(in the rows, 128 means zero)
Rotation paths and how fast each direction turns (deg/step)
Each turn is a multiple of 5 degrees from 10 to 175, or 0.
Each row of a path follows its step; steps can be skipped.

step 6: [127 125 126 130 129 120 128 131 122 125 133 132 139 127 120 129 131 142
 139 120 128 128 130 134 119 137 126 123 138 128 126 132 127 122 129 133
 124 126 132 125 134 127 121 123 124 124 122 131 125 133 134 133 118 129
 126 136 130 136 128 124 126 139 122 128 128 134 120]
step 7: [134 122 137 125 127 130 139 127 137 118 126 136 130 127 128 131 125 128
 138 131 131 128 128 134 121 135 124 131 126 129 124 120 129 134 120 115
 127 134 118 133 128 131 125 127 126 133 140 133 131 133 126 135 125 125
 129 129 128 132 139 142 126 125 128 127 127 128 129]
step 12: [127 132 131 122 129 129 132 118 126 121 128 139 127 129 121 130 129 121
 135 128 134 132 135 128 132 130 130 125 135 136 120 126 122 130 125 119
 122 138 130 130 124 129 132 129 120 137 130 135 120 132 139 123 131 131
 127 124 136 130 130 136 127 132 131 128 121 131 140]
step 16: [133 127 129 130 119 131 129 134 133 125 123 125 123 135 124 123 124 132
 133 127 130 123 131 139 133 130 126 122 128 131 130 130 133 126 122 127
 133 129 135 134 131 128 135 135 122 124 126 116 127 143 137 133 134 125
 130 138 132 125 137 134 127 125 125 128 121 122 140]
step 17: [132 131 127 122 124 132 120 124 128 126 113 135 130 129 131 128 132 116
 126 128 135 126 131 126 127 128 134 136 136 127 130 129 121 132 124 125
 132 135 138 138 141 133 128 132 129 130 125 139 124 132 134 121 128 125
 132 123 129 132 120 131 128 131 123 133 133 136 131]
step 21: [122 128 131 129 125 121 116 124 130 130 120 125 127 127 131 125 136 127
 132 134 127 133 126 135 133 128 131 126 126 134 130 134 137 124 125 135
 136 132 131 125 122 126 119 140 121 126 120 127 131 135 138 120 134 127
 131 132 134 130 128 128 128 133 129 125 122 134 142]
step 25: [135 127 132 124 125 126 136 117 125 122 124 133 132 124 125 119 125 123
 128 125 126 131 132 128 133 121 126 133 127 128 136 131 129 127 124 134
 120 141 133 127 137 135 140 128 122 121 134 126 128 130 135 113 134 125
 121 127 134 134 130 128 130 131 129 131 130 130 137]
step 26: [131 126 127 132 125 126 121 124 127 129 120 134 133 131 132 127 134 134
 131 125 125 126 132 132 125 126 127 127 125 125 131 127 140 124 131 129
 138 117 127 130 132 124 117 136 129 122 128 129 129 131 131 108 120 125
 138 126 118 135 128 130 130 123 129 126 128 137 127]
step 29: [131 128 129 124 120 131 123 123 137 118 123 136 129 130 128 130 136 119
 130 133 121 129 127 132 133 133 127 135 133 139 129 123 137 125 127 129
 129 125 136 130 133 128 132 135 131 123 118 125 133 136 134 132 138 123
 122 125 127 119 140 129 130 124 122 124 125 132 127]
step 30: [135 129 136 120 124 122 124 126 130 136 122 124 135 122 132 123 133 123
 127 129 127 129 129 126 124 123 139 135 123 121 131 133 132 128 135 124
 121 134 136 128 126 135 130 132 133 123 133 140 129 130 124 120 136 123
 136 120 131 132 127 124 134 131 134 139 125 135 129]
Speeds:
[126 129 129 125 128 126 127 131 125 127 129 127 130 128 128 130 129 129
 130 127 128 129 128 126 131 127 127 130 127 127 128 128 127 128 130 130
 129 127 128 131 128 129 127 131 128 127 129 129 128 128 127 127 128 129
 128 127 126 128 126 129 130 128 128 130 130 128 129]
85
[127 126 128 127 129 129 128 129 127 127 129 129 127 127 126 128 129 127
 129 129 128 126 128 128 128 129 127 126 130 129 127 128 127 129 127 125
 132 129 129 129 128 128 126 128 131 127 129 129 127 128 127 126 127 128
 128 129 130 125 129 127 128 131 127 128 131 127 129]
70
[126 129 128 128 125 129 127 131 130 127 129 128 127 127 130 127 129 130
 129 130 127 128 127 128 128 126 129 125 131 129 129 128 129 130 127 129
 127 125 128 128 128 126 125 128 128 129 127 127 128 130 128 126 128 129
 127 129 128 130 129 130 128 128 126 129 126 127 126]
145
[132 128 128 126 128 129 128 128 129 126 129 130 129 128 128 128 127 127
 129 129 126 131 127 126 128 128 129 128 130 127 124 128 130 128 129 128
 126 129 127 130 128 129 127 128 129 129 127 131 129 128 129 129 128 128
 129 130 129 127 128 127 129 128 128 127 128 125 126]
65
[128 126 127 127 127 129 128 126 125 129 129 128 126 127 129 127 128 128
 128 127 124 128 128 127 129 126 130 129 127 127 129 126 129 129 129 128
 128 128 129 127 128 129 127 128 130 127 126 127 130 128 128 126 128 128
 128 126 127 127 133 128 129 128 128 128 129 130 127]
10
[128 129 127 128 127 129 125 125 129 130 126 130 127 129 126 127 129 129
 128 130 126 128 129 126 128 130 127 129 127 128 127 129 127 127 129 126
 130 127 128 129 128 127 129 129 127 128 127 127 128 128 127 127 127 129
 128 126 128 128 126 127 128 126 124 129 129 129 125]
120

step 1: [131 140 126 137 123 132 127 136 129 127 131 116 128 130 127 122 126 130
 122 136 125 125 124 132 125 133 123 122 129 133 135 124 128 125 132 119
 128 118 121 130 123 127 125 122 136 127 125 123 138 124 131 119 133 126
 121 129 127 126 121 127 119 125 127 130 127 124 122]
step 2: [126 133 128 134 129 126 124 121 120 123 128 128 128 128 125 123 126 128
 129 131 126 131 119 127 119 130 130 133 134 135 131 118 126 131 131 130
 135 129 126 127 127 126 128 133 126 122 118 122 125 118 122 124 127 120
 140 125 135 127 123 122 124 129 134 135 118 136 119]
step 4: [132 135 134 127 132 130 135 129 126 136 122 129 130 127 138 121 131 132
 135 133 137 125 125 129 128 136 129 132 131 126 129 125 123 129 135 121
 128 125 123 136 136 118 124 111 132 120 130 126 133 127 130 133 137 129
 130 131 133 125 138 131 127 128 130 122 124 127 124]
step 6: [128 135 128 141 132 131 124 131 133 124 131 130 124 138 117 132 133 124
 129 136 121 125 127 130 123 130 127 130 138 132 130 141 125 125 132 118
 129 123 129 131 129 125 122 129 130 136 132 135 129 124 133 134 130 129
 127 131 137 128 124 134 126 120 124 133 134 126 132]
step 10: [129 128 134 116 126 129 128 126 133 124 127 133 132 120 128 123 134 115
 125 128 137 127 125 117 128 128 130 128 127 131 125 124 120 137 123 124
 127 136 131 134 129 124 119 125 133 133 132 132 127 123 134 133 128 124
 129 137 128 121 126 128 138 125 130 129 121 130 119]
step 11: [119 119 123 136 126 137 125 129 129 129 118 132 125 129 127 135 134 123
 118 134 128 127 123 131 130 129 132 131 129 128 124 122 128 127 122 120
 123 124 140 124 127 126 121 137 129 135 140 127 127 130 128 131 133 124
 124 143 130 129 126 132 129 127 124 130 127 129 129]
step 14: [117 118 119 136 126 135 133 126 130 134 129 126 130 130 131 117 128 126
 127 133 123 122 129 128 128 129 135 135 130 127 118 130 126 124 122 122
 134 131 128 129 131 135 133 131 133 130 123 124 128 131 129 125 135 126
 129 126 126 133 123 140 121 129 137 133 120 128 120]
step 24: [128 123 125 131 142 119 123 128 122 125 132 133 128 129 126 137 122 131
 122 126 129 121 126 125 127 133 134 126 131 130 135 128 131 122 128 120
 129 120 131 124 132 135 131 128 121 132 130 125 130 121 126 131 132 138
 146 133 128 127 124 129 131 130 128 136 133 124 129]
step 27: [131 126 130 130 123 134 121 131 134 123 125 139 131 127 131 132 125 123
 123 135 132 126 128 123 132 124 142 128 127 138 130 129 123 120 123 123
 139 128 139 121 132 128 127 122 129 135 128 133 128 123 128 126 128 121
 130 129 131 121 121 130 135 138 127 130 128 129 126]
step 29: [130 128 120 129 134 137 120 133 115 135 131 131 133 129 129 126 135 127
 118 130 129 116 130 131 131 134 127 123 128 133 127 115 130 138 129 129
 130 128 133 127 123 139 131 125 128 128 129 123 131 119 129 127 127 134
 132 139 129 126 134 123 123 127 128 131 130 126 127]
Speeds:
[126 128 130 128 126 128 128 129 128 129 127 129 129 130 130 125 128 128
 129 127 129 128 127 128 129 128 129 128 127 127 128 128 127 127 127 129
 130 125 127 128 128 128 130 129 130 126 127 128 127 125 130 129 127 126
 127 127 126 129 125 127 130 128 131 130 129 129 131]
60
[127 129 129 130 128 129 130 126 128 127 129 127 127 129 127 128 127 129
 130 130 128 127 128 130 128 128 129 127 128 127 128 129 128 127 129 127
 130 129 128 128 130 127 127 129 129 129 132 128 129 130 129 124 130 128
 127 128 126 125 128 130 126 129 130 128 129 128 129]
135
[129 127 128 128 129 127 126 128 129 129 127 128 131 129 128 128 127 128
 126 129 127 127 130 128 125 128 127 129 129 126 128 130 129 125 125 129
 129 128 128 126 127 128 127 127 130 129 129 127 129 127 128 129 131 126
 126 128 130 128 128 128 127 130 129 128 126 126 130]
135
[128 130 127 127 129 127 128 127 129 128 128 128 129 130 127 126 128 129
 129 127 128 127 129 128 126 125 127 128 126 127 128 128 128 128 125 128
 128 131 127 129 127 126 126 132 128 128 127 128 128 129 128 129 127 128
 130 130 126 126 129 124 129 128 128 127 127 130 128]
140
